In the rows, 128 means zero.
One turn moves every row onto another: examples first, then more rows asked
revi: [170 132 167 137 154 111 139 142 115 151 115 119 142 160 115 112 156 163
 149 111 141  81 104 129 107 140 150 104  93 114 104 146  74 109  99]
Dafe: [129 157 134 121 118 161 147 117 137  99 120  93 161 151 120 117 118 175
 131 108 112 129 129 143 176 133 105  96 137 113  92 115 121 116 141]
Vub: [115 150 134 130  92 149 148 135 140  92 121  86 145 134 143 138 104 158
 121  98 111 125 125 146 164 117 104 119 147 129  74 124 100 118 135]
nabog: [ 85 140 141 109 122  76 138 128  92 118  71 149 114  92 147 134 133 124
 106  96 129 115 127 161 126 133 151 138 117 121 124 135 123 128 111]
Geped: [124 119 123 133 118  82 107 135  76 139  82 156 140  92 149 138 176 121
 105  93 118 121  99 158 128 129 110 151 124 134 135 151 118 115 120]
dak: [154 114 111 124 109 102 160 100 104 123 132 145 156  94 115 135 120 106
 138 159 100 140 115 102 125 133 127 136 118 173 110  83 145 136 146]
niz: [178 132 165 156 146 112 159 146 132 152 130 128 148 156  96 108 157 161
 141  86 153  99  93 129  98 139 152 109  99 117 118 158  91 127 114]
ziru: [134 124  89 115 107 124 152 100 112 110 142 142 136 104 110 131 133 110
 160 138  98 155 125 113 131 119 121 120 122 185 133  96 152 151 135]
sug: [177 139 152 156 137 144 160 147 111 170 121 107 146 182 112  97 147 154
 153 105 137  96 120 144 100 149 141 102  94 119 110 151 103 112 123]
rugod: [114 126 142  85 140 108 149 141  89 124  56 130  87 115 135 147 132 129
 126  83 157 117  97 119 117 141 147 139 127 143  95 145 140 126 111]
fomo: [111 137 114 113 113 143 129 136 128  81 119  99 154 146 126 132 104 160
 123 102 105 131 127 145 173 121  91 114 138 125  94 132  83 118 111]
bis: [144 122 110 114 133 119 112 146  92 146  66 131 113 116 144 151 163 117
 111  73 152 108  78 122 126 127 101 153 138 151 107 164 133 117 119]
numon: [136 136 118 138 106 103 142 116 156 196 157 123 123 119 150 122 136  89
 128 108 143 125 117 119  84 164 117 132 129 129 147 161 137 181 132]
Rofan: [146 135 133 142  93 108 130 131 147 189 142 115 140 122 153 131 120  88
 109 122 157  98 140 111  98 181 108 143 128 134 138 176 120 160 136]
Dov: [162 120 112 101 106 113 143  89 131 125 147 147 142 103 102 125 117 113
 122 151  87 148 124 113 161 135 123 104 125 167 120 101 145 150 154]
Riv: [173 127 176 153 127 120 156 151 115 144 114 112 150 161 109 113 162 156
 150 104 136  94 109 110 109 133 156 108  82 137 101 166  92  98 116]
konos: [149 136 132 126 110 108 126 110 142 212 146 119 114 127 159 127 124  92
 117 120 162 111 132 119  86 155 122 136 141 127 138 157 117 153 132]
Bedo: [124 145 131 126 112 157 135 144 135  75 131 104 144 139 108 135 113 176
 135  89 130 126 127 161 161 121 102 109 145 136 106 130  93 128 127]
laled: [146 109  90 107 108 113 151  87  96 136 129 144 143 109 112 132 116 101
 138 142 101 165 123  97 131 113 119 134 127 174 131 105 139 127 135]
mibas: [174 121 117 135  96 115 139 128 140 201 159 131 118 137 135 117 115  83
 113 125 128 106 136 141 102 170 122 117 121 148 135 164 119 169 138]

rugod -> bis
ziru -> Bedo
Vub -> Riv
And these:
Dov -> Dafe
fomo -> revi

